Rotation paths and how fast each direction turns (degrees each step)
Each turn is a multiple of 5 degrees from 10 to 175, or 0.
Each row of a path follows its step; steps can be skipped.
path 1
step 1: [ -6  15 -16  12   5   5  27  -9 -24 -15 -40 -17  -5 -22 -11 -23 -19  25
  13   1  31   6   6 -18   8 -34 -20   7   6 -20 -14 -22   8  13  22  18
 -15   1 -10  30  18]
step 3: [  6  14 -18  24   2   7   3  10 -25  16  13  -2  14  -3  -5  12 -36 -12
   3   7   9  -4   1  -2 -12 -14  14 -19  36 -12 -17 -34  12   8  -9  34
 -12  23  -5  53   0]
step 4: [ -3 -16 -10  -9  -1 -15  -9  -9 -39  15  15 -17   1 -27 -21  -8 -13 -22
   6 -19  43  -3   3 -27 -13  12 -12  -7   4  -3 -18  -5 -18  32  37 -10
 -17  13 -13  28  -4]
step 5: [-24 -10  -8  19  19  -9 -25 -28 -10  22  12  -1  -9 -20  -7  14   7 -28
  21 -13  -2 -34  32  12 -16  -8  -7   1  23   1 -36 -47 -10   0  -2  15
 -11  10  13   6  -1]
step 6: [ -4   5  11  -8 -23   1 -37  17 -21   7 -13 -17  11 -27  -8  -8 -38   1
   5  -5   9 -10  -7  -3  -8 -21 -16   9  24   9 -44 -19  -6  36  14  36
   4 -14   6  -3  15]
step 7: [ 13   6  -5 -19  23   7 -24 -27  17 -10  12 -12  -8 -45  10 -13 -23   2
  27 -13  16 -28  28  -9   5  -2 -18  28   2  -3 -19   3 -36  22 -14   6
 -13  18  -1  17  12]
step 9: [ -1  11 -12 -17  29  -1 -29  -3  -3  11 -23  -6  -6 -25  34 -18 -36   0
   4   9  18 -23 -11 -14 -20  18  -4 -37   2 -13   5   4 -13  43  15  17
  15   8 -15  14   1]
step 10: [ -7 -14 -14 -19  13  12  -7 -28 -11  39 -16  -1   1   5  -7 -10 -10  -7
  30  -9  -1 -16  26   5 -31   0 -24  -8   4  -3  33 -21 -25   7 -21  22
 -22  23 -31   4  19]
step 11: [-25  31 -38 -22 -10   8 -22  -8  -1  22 -21  -1  -9  16   0 -10  -6   1
  -1 -15   2 -20 -33  -5 -20  -6  -1   9  42  -6  -4 -29 -17  26  23  17
  -7   4 -17 -13 -17]
step 12: [-16 -12 -46 -28  15   1  -6 -11  -4  -9  12 -23   6  -1  19 -10  -7   6
  21   2  -9 -24   9  17  -6 -28 -20 -17  20  10 -23  27  -6  25  11  18
 -20  23 -33  -5  16]
Speeds:
[ -4   6  -4  -2   2  -9  -6  -1   9  -6   4   1  -3  -4   8   4  -6   1
 -17  -9   5  -9   1   2  -5   0   0  -4   0   1   3   2  -7   4  -2 -17
   0   1   4   1  -6] => 155
[  4   0   0 -11   3  12  -2  -1   4   0  -9   1  -2   1   4  -1  -2   1
   3  -5 -15  -2   1   0  -8   0   8  -4   6   5   7   7  -5   2   7   0
   2   9  -5 -16   1] => 20
[  4 -16   3   3   0  -3   1  -4  -1   5   3  11  -5  -8   1   7   2   4
   4   1  -5 -11  -1   5  -1 -11   5   0   2  -1   3  -1   4  -4 -17  -2
  -8   1  -8   0  -3] => 145
[  1   1   1   4  -5  11  -7 -10  -4   5   2  -2   3  -3   2   4  17  10
  -6   6  -2  -5  -1   3   0   5   3   4   4  -4   5  -3 -10  -4   8  -5
  -7  -5   6   5   7] => 125
[ -4   0   4   3   9   9   3   1   2  -3   3  22   7   2  -6  -2   6 -10
   0  -5  -4  -3   0  -2  -1  -1 -18   0   0   2   0   4  -7   0  -1  -1
   0   4   4   3   2] => 135
[  0   1   6  -8   5   0   3  11  -2   2  10   2  -6  -6   7   3   0  13
   5  -7  -5  10  -5   3   1  -6  -6 -11  10  -4  -1  -1   0   4   6   0
   5 -10  -3   8   4] => 130
path 2
step 0: [-17   5  22 -12  18 -16  -1 -17 -34  -8 -17  15   8  31  -8   8  -1   9
 -20 -13  12 -14 -20  -4   4 -17 -42 -11  -3 -22   3  28 -17  17 -19 -23
 -11  17  26  14  -6]
step 1: [-11  42 -46  16  -2 -22   2 -32   4   5 -14  -5  -7  -5  -8  16 -15  14
   1  26   4  -1   0  -1 -23  -3  22 -19  11 -20  -8   5 -27 -21  13  -5
   5 -15  19  26 -20]
step 2: [ -5 -23 -33  -6   8   2   0  -3 -35 -23 -11 -25   4  18  -5 -24   0 -24
  31 -37   7  -1 -12 -18   9   0  15  -3  17   6  20  10 -14   2  20 -30
  29  -6   9   8   8]
step 3: [ -1 -10   8   0   8 -20 -33 -12  10   8 -23  33   9  32 -10  -1  14 -13
   9   8  20  -7  -3 -13  20  -3 -26 -11   7 -21  -7  42 -13  11 -21  -5
 -24  -6  24  35  -2]
step 4: [ 16   9 -34  23  -6   3   9  -5   7  19 -12  13  -6 -17 -25  21   7  -7
  39   2   7   3   2 -11 -13   2  33 -19   6 -14 -40  -2 -12 -28  23  15
  14 -20  12  19 -17]
step 5: [ 31 -33  -5 -33   2  22  -8   6 -24 -14 -19  -2  14  12 -16   3   3 -31
  25 -35 -22  -1 -16 -22   7  -5  -6  -3  17  -3   5  22   8  10  25  -9
  19  14  15 -15   6]
step 6: [  4 -11  -2 -18  10   4 -47 -27  27  14 -17  33   6  20   5  31   7  -5
  -4  37  -1  -3   0 -11   4  -8 -17  -2 -17 -10  -8  16  11   0   1  24
 -11  13  18  26 -20]
step 8: [ 17 -26  12 -30  14  15  -6  14 -15 -14 -23  12 -10  18   9  -1 -25  -1
 -16 -29 -10   7 -20 -24  15 -13 -34  -6  -9 -22   0   9 -21  29  17 -13
  10  26   9 -22   1]
step 9: [-15   6  -7   0  29 -21 -23 -26  15   7 -11   5  -1  12   2  41 -29  14
  -7  37   4  16  13  -4 -11  -6 -20 -25 -26 -26  -6 -16 -15  -8  -8  18
   7   9   3  20 -20]
step 13: [ 11  17 -20 -16 -19 -21  20  -5 -19   5  -6 -26  -2  -9  -5  10  -3 -32
  12 -59 -17 -14  -1   3  -4  -7   7  10  23 -10   1  17 -10  -3  41   3
  21  -7   8 -17  -8]
Speeds:
[ -1  12 -11  11  -2  -5   6   7  -3   1  -1   4  -7   5  -7   3   0  -3
   1  -1  -5   8   4  -4  -5   3   0   8  -6   2   3  -1   4  -1   1   9
 -14   0   1   1 -14] => 125
[  7  -6  -8   9   4   3  -2  -6   2   2   6  -5   2  -5  -5  -5  -4   5
  -4  -1  -9  10  -8 -13   7   6  -9   3  -8   4   6   5   6   1  -1  -6
   7  -2   3   1   6] => 120
[ -2   2  -6   1   9   0 -11   1 -11  -2   1  -3  -8  -3  -2  -7  11   4
   1  -1  -1 -10  12  -2   0   7  -7  -5   1  -1  -4   3   1   9   1   7
   0   4   5 -13   4] => 130
[  9 -10   8   1  -4  -4   0  -4   0   5   5  -2  -3  -3  -7   2  -3  -7
  13  -6  -2   1  11  -1   0   1  -1   2   6   4  -3   8   2  -8  -2  13
  -8  -6   1   5  12] => 45
[ -5  -5   4   4  -2  -6  -1   1  -1  -6 -13  -4  -6  -4  -7  19   9  -4
  -5  10   5  -4  -6  -3   5  -1  -7   1  -4   4   5  -3   2   5  -3   2
  -2  -6  -1   2   8] => 125
[  6   9   0  -2 -13  -3  -5   3  11   2  -2   3  -8  -6   7  -2  -1  -4
  -9   3  -7  -1  -3  -4   2  -4  -9   2  12  -1   3  13 -11   7   0   1
  -3   3   2  -2   0] => 140
[ -2  -7  -3   3 -10   0   2   3  -2  -4  -5   7  -3  15  -4  -3  -6   7
   4  -8   2  -2  -1  11  -1  -6  -9   2   0  -2   5   8  12  10   4   2
   5   4  -6  -2   5] => 130
